Look-ups in named tables: a row name and a column name give one cell, copied from the table.

kivi:
,motu,gokid,gubefif,zoz,gem,rarute,vamud
lafa,771,548,530,845,353,372,511
bag,331,542,397,559,229,824,572
vuzu,507,207,244,753,434,390,825
tuvama,392,379,303,654,394,536,813
bilad,587,611,702,790,626,854,925
pip,856,422,726,638,486,322,423

What is the rarute of vuzu in kivi?
390
What is the gubefif of lafa in kivi?
530
What is the vamud of vuzu in kivi?
825
What is the gem of vuzu in kivi?
434
What is the gem of bilad in kivi?
626
What is the vamud of lafa in kivi?
511
What is the zoz of pip in kivi?
638
What is the gubefif of bag in kivi?
397
What is the gubefif of bilad in kivi?
702
What is the vamud of pip in kivi?
423
What is the vamud of bag in kivi?
572
What is the rarute of lafa in kivi?
372
What is the zoz of tuvama in kivi?
654
What is the gem of bag in kivi?
229
What is the vamud of bilad in kivi?
925
What is the gokid of tuvama in kivi?
379
What is the gem of tuvama in kivi?
394
What is the motu of bag in kivi?
331
Which row has the largest motu? pip

radura
         nirades  ziketop
gebokil       80       88
reg           90       77
peg           65      115
viru          88       28
lilo          88      125
zut          118      122
mava          87       97
zare         100      125
foduge        98       97
lata          91      199

What is the ziketop of lilo in radura?
125
What is the nirades of gebokil in radura?
80
What is the nirades of reg in radura?
90
What is the nirades of zut in radura?
118
What is the ziketop of zare in radura?
125
What is the nirades of peg in radura?
65
What is the ziketop of reg in radura?
77
What is the ziketop of lata in radura?
199
What is the ziketop of viru in radura?
28
Which row has the largest ziketop? lata

nuve.csv
,dop,git,gab,kimu,bufo,vume
puz,2.80,6.89,7.11,6.36,8.50,4.49
nos,8.42,6.51,6.98,7.09,5.61,6.50
lumet,6.39,8.00,9.53,5.48,7.85,5.13
sede,4.50,7.74,7.26,8.30,8.89,8.82
dimir,8.05,7.16,5.92,4.71,6.71,4.91
pid,4.14,8.73,5.86,1.95,6.94,5.21
pogur,9.95,6.61,9.28,5.53,4.24,4.81
fos,6.58,7.38,4.57,8.34,7.36,5.89
kuv,4.62,3.48,6.90,6.88,2.28,8.26
giv,6.36,6.79,5.05,3.85,3.09,3.91
disi,8.23,9.79,3.81,7.51,6.03,5.01

What is the dop of nos in nuve? 8.42
What is the git of dimir in nuve? 7.16
What is the git of nos in nuve? 6.51
What is the gab of nos in nuve? 6.98
What is the bufo of lumet in nuve? 7.85
What is the git of fos in nuve? 7.38
What is the bufo of puz in nuve? 8.50
What is the bufo of kuv in nuve? 2.28
What is the kimu of puz in nuve? 6.36
What is the vume of fos in nuve? 5.89
What is the kimu of fos in nuve? 8.34
What is the gab of disi in nuve? 3.81
What is the kimu of pogur in nuve? 5.53
What is the dop of kuv in nuve? 4.62
What is the kimu of nos in nuve? 7.09
What is the gab of dimir in nuve? 5.92
What is the vume of puz in nuve? 4.49
What is the bufo of disi in nuve? 6.03
What is the kimu of disi in nuve? 7.51
What is the kimu of dimir in nuve? 4.71

